Families of rows that turns and mirrors carry onto each other, the same ones carrying the whole set onto itself: the rest of each named row's family, in list order:
5 families of 3 rows:
Q_179: [-2.52 -2.16  0.31 -3.96  1.81  3.77  2.67 -0.70 -1.07  0.02  2.29  1.34
  0.39 -0.98  2.43 -0.63 -2.09 -0.96  0.97 -0.79  1.15  0.23 -0.23 -1.59
 -0.77 -0.74  2.55  0.95  2.05  0.66 -3.07  1.51 -1.95 -0.54  2.61  1.41
 -0.84  0.51  3.27  0.87  3.24  1.44]
Q_983: [-0.40 -2.41 -2.54 -1.70 -1.00  1.16  0.96  0.78  2.69  1.01 -0.58  1.18
  0.96  0.43  0.36 -2.54 -0.34  1.82 -0.41  1.43  2.05 -0.10 -0.01 -2.25
 -0.27  1.10  3.18 -1.70 -3.57 -0.04 -0.47  0.15  0.73 -2.07  0.30  3.00
 -2.46  3.59  1.11  0.07  0.41  0.01]
Q_635: [-2.80 -3.08 -1.18 -2.79  0.32 -0.30  0.37  0.72  1.85 -2.83  1.25  0.85
  2.47  0.33 -1.06 -4.04 -1.77 -0.17 -1.47  0.70  2.23  0.66 -1.17 -2.69
  0.05  2.24  2.12  1.85 -3.16 -0.66 -1.35  0.00 -0.79 -2.40  0.35  1.80
 -3.05  2.82  2.81 -0.26 -0.28  1.11]
Q_867: [-0.83  1.51  2.76 -4.43  1.83  3.08  1.04  1.95  0.14 -1.61 -1.17 -0.40
  1.53  0.11  3.39 -0.58 -1.15 -0.78 -2.24 -0.59  1.76 -2.16 -0.21 -0.02
 -2.88  0.33  1.52  0.25 -1.69 -2.73  0.09  1.24  1.18 -1.00  1.22 -1.52
 -1.51  0.05  3.56 -0.62  1.28  0.20]
Q_753: [ 0.54  1.53  2.47 -1.98  1.33  2.80 -0.74  1.00  0.41 -1.67  0.84 -1.17
  0.20 -2.33  1.93 -1.49 -1.87 -1.39 -2.06 -1.49  1.48  0.64 -0.22  1.19
 -0.13 -0.78  1.49 -1.64 -2.33 -1.99  0.43  0.57  1.62 -2.41  0.98 -2.07
 -1.82  1.74  4.24 -2.04  1.94 -0.16]
Q_795: [-1.57  2.30  1.65 -1.83  0.33  2.63  1.32  3.06  1.58 -0.47 -0.90 -0.75
  0.95 -1.11  0.63 -2.81 -0.07 -1.25 -1.96 -0.77  2.47 -0.68 -0.30 -0.65
 -1.25  0.22  1.53 -1.17 -1.76 -2.17  0.75 -0.05  3.90 -1.19  0.60  1.85
 -1.05 -0.50  2.90 -1.15  1.58 -0.14]
Q_582: [-0.27 -1.36  0.41 -1.99  1.38  2.68  1.24 -1.02 -0.68 -1.11  2.13  1.10
  1.92 -3.43 -1.05 -1.29 -1.87 -1.57  2.92 -1.06  1.56  1.57 -1.41 -1.40
 -0.61 -0.74  2.44 -1.38  0.18  1.99 -2.82  1.19 -1.43 -1.93  0.99  0.39
 -0.09  1.68  2.03  0.28  3.88  0.92]
Q_596: [-1.28 -1.84  2.44 -2.08  0.67  4.09  1.95  0.48 -1.00  0.94  1.33  0.44
  0.50 -2.18  1.34 -2.86 -1.83  0.46  3.02 -2.13  1.11  1.24 -0.12 -0.29
  0.36 -1.11  2.08 -0.51  0.92  1.72 -3.25  1.38 -0.60 -2.52  0.31  1.26
 -0.26  1.00  1.45  1.08  3.39  2.26]
Q_124: [ 0.32 -2.91 -1.13 -1.81 -0.94  0.83 -0.23  1.41 -0.77 -1.50  1.91 -0.20
  2.65 -1.64  0.19 -2.74 -1.03 -1.20 -2.32  2.22  2.93 -0.91 -1.99 -1.90
  1.50  1.40  1.48 -2.51 -2.78 -1.00 -0.51  1.11 -0.57 -2.07 -0.81  1.38
 -3.91  3.24  1.41  0.51 -0.12 -0.18]
Q_880: [-1.88 -2.99  0.01 -1.89 -1.96 -1.10  0.31  1.09 -0.56  0.26  0.93  0.30
  2.01 -0.09 -0.09 -3.67 -1.29  1.03 -0.15  2.46  1.73 -1.20 -0.20 -2.13
  0.43  0.91  1.72 -1.44 -2.15 -1.25 -1.18  0.65 -0.96 -3.11 -1.26  1.77
 -3.59  3.69  1.10  1.25 -0.25  1.51]
Q_653: [-0.10 -1.73 -0.55 -2.46  0.30  5.21  1.36 -1.05 -0.21 -1.12  1.69  1.58
  1.66  0.19  0.79 -1.23 -2.50 -0.56  1.34 -3.69  1.03  2.23  0.38 -0.98
 -0.17 -0.51  1.70  0.30  0.00 -0.49 -3.91  1.42 -1.27 -1.60  2.39  1.12
 -0.38  0.23  3.74  1.14  1.00  1.94]
Q_687: [-2.35 -1.12 -0.64 -1.20  0.97  4.55  1.98  0.03 -0.32  0.81  1.86  0.30
 -0.49 -1.42  0.18 -1.65 -1.88 -0.56  1.08  0.66  0.85  2.05  1.83 -1.72
 -0.12 -0.25  2.91 -1.96 -0.57 -0.07 -2.69  1.24  0.18 -1.51  1.16  2.62
 -0.88 -1.32  3.25  0.96  5.08  1.22]
Q_743: [-1.81  0.75  3.83 -3.36 -0.22  3.53  0.26  2.09  0.48 -0.98 -0.55 -1.18
 -0.45 -1.07  2.66 -2.43 -0.61  0.77 -1.24  0.65  2.21  0.22 -1.19  1.33
 -1.65 -0.82  0.55 -2.00 -2.09 -2.80  0.18  0.66  2.35 -3.41 -0.17 -0.99
 -1.49  1.23  3.42 -0.52  0.76 -0.13]
Q_442: [-0.86  0.94  0.89 -4.54  1.80  3.74  0.50  2.02 -0.12 -4.01 -0.49 -0.76
  1.74 -0.66  2.02 -1.85 -1.24 -0.52 -1.20 -0.06  2.44  0.91 -0.15 -1.02
 -1.60 -0.83  0.99  0.04 -3.45 -3.75  0.03  1.23  0.73 -3.98 -0.21 -0.26
 -1.16 -1.74  3.35 -1.50  1.39 -0.56]
Q_425: [-1.59 -4.05 -1.00 -3.13  1.06 -0.39  1.17  1.69  1.75 -0.72  0.40  0.75
  2.18  1.23  1.81 -1.46 -1.55  0.57 -1.18  2.25  1.73 -2.19 -0.82 -2.93
 -0.15  0.66  1.91  1.22 -1.73 -1.23 -1.16  1.88 -1.67 -1.60  0.58  1.30
 -4.90  3.17  0.89  0.47  0.53 -0.05]

The rest of the family of Q_753: Q_582, Q_124
The rest of the family of Q_983: Q_795, Q_687
The rest of the family of Q_743: Q_596, Q_880
The rest of the family of Q_653: Q_635, Q_442

Families of rows that turns and mirrors carry onto each other, the same ones carrying the whole set onto itself: the rest of each named row's family, in list order:
11 families of 3 rows:
Q_108: [-1.61  0.98  1.47  1.30 -0.13 -0.25  3.05  0.42]
Q_662: [ 1.96  0.56 -0.11 -1.45  1.24 -0.04 -0.11 -1.32]
Q_900: [-1.88  0.04  1.48  1.68 -1.24 -1.45  1.68 -0.83]
Q_893: [ 2.03 -0.04 -0.82 -1.07  0.46  0.77 -0.94 -0.56]
Q_385: [-1.65  0.12 -0.06  0.05 -2.07  0.75 -2.12  1.13]
Q_680: [ 1.65  1.52  0.14 -1.45  1.20  0.47  0.72 -1.26]
Q_26: [ 0.71  2.22 -0.46 -0.07  0.41 -0.15 -1.14 -2.27]
Q_752: [-1.13  0.49  0.98  1.06 -0.66 -1.56  2.97  0.50]
Q_531: [-2.42  0.21 -0.15 -0.73 -0.29  0.95 -1.79  1.55]
Q_924: [-1.36  0.04 -0.75 -0.61 -0.89  0.41 -2.43  1.33]
Q_585: [-2.00  0.58  1.40  1.39 -1.04 -1.99  1.99  0.03]
Q_463: [-1.79  0.71  1.97  0.74 -0.94 -1.04  2.59  0.19]
Q_624: [-1.59  0.02  1.95  0.80 -0.41 -1.70  2.30 -0.41]
Q_432: [ 0.66  0.81  2.28  1.73  0.45 -0.01  2.08 -0.31]
Q_915: [-2.54 -0.83  0.90  0.30 -1.65  0.37 -1.25  1.17]
Q_986: [-1.58 -0.90  0.00 -0.67 -1.09  0.34 -1.82  1.73]
Q_123: [-1.18 -0.70 -0.99  0.02 -1.24  0.57 -2.11  1.14]
Q_799: [-0.71  0.24  1.42  1.00  0.74 -1.27  2.62 -1.25]
Q_679: [-1.75 -0.20 -0.44 -1.16 -0.97  1.17 -0.41  2.29]
Q_922: [-2.24  0.97  1.30  1.54  0.04 -1.25  2.03 -1.00]
Q_794: [ 1.49  0.69  0.62  0.03  1.11  1.88 -1.41  0.16]
Q_907: [ 1.83  1.55 -0.04 -0.74  0.89 -0.49  0.38 -1.83]
Q_932: [ 1.53  0.83 -0.54 -0.25  1.18 -0.06  0.09 -2.25]
Q_573: [-1.88  0.69 -1.66  0.90 -0.76 -0.23 -1.62  1.15]
Q_631: [-1.33  0.78  2.06 -0.08 -1.27 -0.53  2.95 -0.14]
Q_935: [-1.43 -0.10 -0.38 -0.91 -1.08  1.12 -1.58  2.22]
Q_431: [ 2.02  1.59  0.52 -1.53  0.15  0.41 -0.05 -1.41]
Q_90: [ 2.07  1.13 -1.25 -0.40  0.65  0.07  0.25 -1.06]
Q_825: [-1.67 -0.40  1.25  1.75 -0.43  1.09 -0.41  2.21]
Q_985: [ 0.98  1.40  0.03 -2.11  1.12  1.16  0.61 -1.04]
Q_693: [ 2.34  1.60  0.12 -0.86  0.36  1.33  0.62 -0.64]
Q_402: [-0.72  1.41  0.52  1.87 -1.86 -1.88  1.37 -0.67]
Q_231: [-1.85  0.42  0.47 -0.39 -1.02  1.94 -1.50  1.72]

The rest of the family of Q_915: Q_893, Q_799
The rest of the family of Q_531: Q_752, Q_431
The rest of the family of Q_463: Q_680, Q_935
The rest of the family of Q_985: Q_679, Q_631
The rest of the family of Q_693: Q_108, Q_231
The rest of the family of Q_123: Q_900, Q_932
The rest of the family of Q_26: Q_573, Q_402

Families of rows that turns and mirrors carry onto each other, the same ones carrying the whole set onto itself: the rest of each named row's family, in list order:
4 families of 8 rows:
Q_340: [-0.04  3.90  2.37 -0.40  0.33  0.67 -1.20 -0.50  1.83 -3.58 -1.08 -2.16
 -0.83  1.87 -0.39 -0.71 -2.46 -3.01 -0.85 -2.71  2.36]
Q_238: [-0.12  1.54 -0.20  1.01  3.23  3.48 -2.49 -1.83  1.65 -3.31  0.99 -3.46
 -2.26  1.30 -3.32  2.66  1.76 -2.42 -0.05 -2.61  0.10]
Q_948: [-2.03  1.91  0.83  1.20  1.06 -0.52 -2.16 -0.38 -0.06 -2.60 -1.20 -2.39
 -2.12  2.95 -0.13  0.12 -2.99 -0.82 -4.50 -2.88  2.22]
Q_901: [-0.92  4.29  0.48  1.36  1.02 -0.61 -2.24  0.36  0.06 -2.53 -1.85 -1.57
 -1.34  3.04 -2.74 -0.87 -2.91 -0.30 -1.44 -3.16  0.75]
Q_997: [ 0.49 -0.25  0.59 -0.37  2.11  1.88 -3.89 -4.35 -1.33 -3.58  0.23 -2.05
 -1.05  0.56 -1.94  1.34  0.33 -0.16 -0.57 -4.74  1.51]
Q_387: [-1.96  2.14  0.77 -0.18  0.28  1.38 -1.90 -0.81 -0.17 -2.36 -1.02 -2.28
 -1.54  0.73  1.28 -0.88 -1.82 -1.93 -4.94 -2.28  1.80]
Q_781: [-1.95  5.83  0.99  0.44  0.16  0.82 -1.85 -1.51  1.22 -1.96 -1.49 -2.01
 -2.76  1.88 -3.84 -0.73 -1.67 -0.48 -1.74 -2.26 -0.49]
Q_864: [-1.93  0.81  0.68  0.56 -0.39  2.05 -1.49 -4.31 -1.38 -3.59  1.58 -3.95
 -3.51 -0.68 -1.78  1.47  0.74 -0.68 -0.86 -5.02  0.93]
Q_322: [-1.30 -0.40  1.16  0.67 -0.35  1.75 -1.65 -3.31 -1.25 -4.25  0.53 -4.06
 -3.85  0.32 -1.80  1.09  1.55  1.21 -1.10 -3.47  1.19]
Q_287: [-0.15  2.99  0.78  1.25  0.28 -0.68 -2.18  0.04  0.79 -3.60 -1.26 -1.74
 -1.15  2.89 -0.73 -0.48 -3.38 -1.83 -2.40 -3.76  2.26]
Q_757: [-1.20  1.11 -0.58  1.29  1.52  3.22 -1.33 -1.90 -0.16 -3.85  0.62 -5.07
 -4.11  0.88 -2.89  2.68  1.83 -2.01 -0.47 -2.62  0.31]
Q_535: [-0.77 -0.05 -0.69  0.31  0.48  1.89 -1.58 -2.84 -3.32 -3.96 -0.20 -3.93
 -3.28  0.42 -1.38  1.67  0.57 -0.62 -0.15 -3.99  0.93]
Q_857: [-1.11  5.12  0.26 -0.41  0.69  0.96 -2.09 -0.31 -0.21 -1.89 -1.78 -1.18
 -0.97  0.98 -2.37 -2.06 -1.48 -0.72 -1.10 -2.13 -0.31]
Q_89: [-0.81  0.64 -0.02  0.24  0.99  2.64 -2.65 -3.87 -0.33 -5.19  0.48 -4.89
 -3.83  0.51 -3.02  2.12  1.32 -1.38 -1.34 -3.61  1.80]
Q_519: [-1.42  5.69  1.67 -0.48  1.54  0.67 -0.77 -0.53  0.12 -2.30 -2.28 -2.49
 -1.90  1.70 -2.79 -1.08 -1.65 -0.64  0.31 -1.97  0.57]
Q_894: [-2.22  1.47 -0.28  1.83  1.08  2.59 -0.20 -1.85 -0.81 -1.94  1.84 -3.81
 -3.50 -0.25 -1.40  2.34  1.44 -1.75 -0.08 -3.57 -1.14]
Q_852: [-0.83  1.82  0.88  1.37  3.02  2.64 -1.83 -2.48  1.49 -1.35  2.44 -1.86
 -1.26  0.60 -2.13  2.33  1.37 -1.67  0.27 -3.87 -1.07]
Q_455: [-2.57  3.10  0.47  1.33  1.94 -0.32 -2.13 -0.05 -0.70 -1.84 -2.08 -2.33
 -2.42  3.20 -2.00 -0.20 -2.56  0.71 -3.46 -2.29  0.87]
Q_295: [-0.57  0.51 -1.18  1.43  1.95  2.56 -0.70 -0.56 -1.86 -2.15  0.34 -3.26
 -2.50  1.30 -0.93  2.44  1.10 -1.82  0.61 -2.72 -0.86]
Q_910: [-2.01  2.03  2.70 -0.85  1.51  0.72 -1.34 -1.57  0.86 -2.68 -1.08 -3.10
 -1.98  1.40  0.68  0.22 -2.14 -1.90 -4.15 -2.00  3.14]
Q_5: [-0.51  4.87  1.18  0.50 -1.35  0.67 -1.63 -1.31  2.67 -3.33 -0.51 -1.54
 -2.07  1.84 -1.88 -0.63 -2.34 -2.95 -1.44 -3.34  1.13]
Q_965: [ 0.16  0.78  0.53  0.04  2.56  3.04 -3.55 -3.89  1.45 -4.53  0.84 -3.34
 -1.98  0.75 -3.48  2.22  1.46 -1.60 -0.93 -3.65  1.53]
Q_157: [ 0.48  0.56  1.38  1.76  2.50  2.66 -1.80 -1.14  2.13 -2.46  1.37 -1.79
 -1.18  1.50 -1.55  1.90  1.98 -0.96  0.59 -2.67 -0.62]
Q_544: [-1.21  0.83  0.37  2.02  0.56  2.54 -0.17 -0.60 -0.40 -3.00  0.72 -3.59
 -3.85  1.03 -1.75  1.73  2.11 -0.26  0.79 -2.41 -0.89]
Q_234: [-2.99  3.54  0.15 -0.50  1.69  1.37 -1.87 -0.50 -1.29 -0.99 -1.83 -2.14
 -2.05  1.03 -1.14 -1.01 -1.25  0.28 -4.14 -1.34  0.10]
Q_453: [-3.24  3.43  1.95 -0.64  2.43  0.97 -1.00 -1.37 -0.72 -1.56 -2.19 -3.65
 -2.91  1.74 -1.67 -0.34 -1.51  0.58 -3.32 -1.13  1.23]
Q_529: [-0.05  3.79  0.69 -0.38 -0.79  0.86 -2.00 -0.45  0.65 -3.36 -0.99 -1.34
 -0.43  0.87  0.06 -1.71 -2.17 -2.73 -2.09 -3.35  1.56]
Q_239: [-0.56  1.16  1.39  0.29  1.67  1.97 -3.11 -4.84  0.91 -3.08  2.13 -2.16
 -1.17 -0.22 -2.33  1.31  0.65 -0.79 -0.67 -5.22  0.86]
Q_384: [ 0.61  0.29  0.12  0.52  4.06  2.52 -2.93 -1.97  0.05 -1.82  0.63 -1.45
 -0.29  1.39 -1.46  2.27  0.86 -1.62  0.34 -3.28  0.03]
Q_955: [-1.93  2.93  1.64  0.46 -0.44  0.92 -1.66 -1.56  2.33 -2.66 -0.20 -2.55
 -2.54  1.74  0.03  0.71 -2.11 -3.01 -5.04 -2.48  1.95]
Q_405: [ 0.47 -0.45  2.27  0.47  1.43  2.05 -3.35 -3.84  1.30 -4.01  1.19 -1.98
 -1.44  0.82 -1.67  1.02  1.39  0.44 -1.03 -3.67  1.68]
Q_512: [-3.48  3.72  1.28  0.44  1.21  1.04 -1.90 -2.10  1.00 -1.28 -1.03 -2.83
 -3.39  1.70 -1.95  0.40 -1.45 -0.08 -5.18 -1.48  0.40]

The rest of the family of Q_948: Q_238, Q_901, Q_287, Q_757, Q_89, Q_455, Q_965
The rest of the family of Q_997: Q_781, Q_535, Q_295, Q_5, Q_384, Q_955, Q_512
The rest of the family of Q_852: Q_387, Q_864, Q_857, Q_894, Q_234, Q_529, Q_239

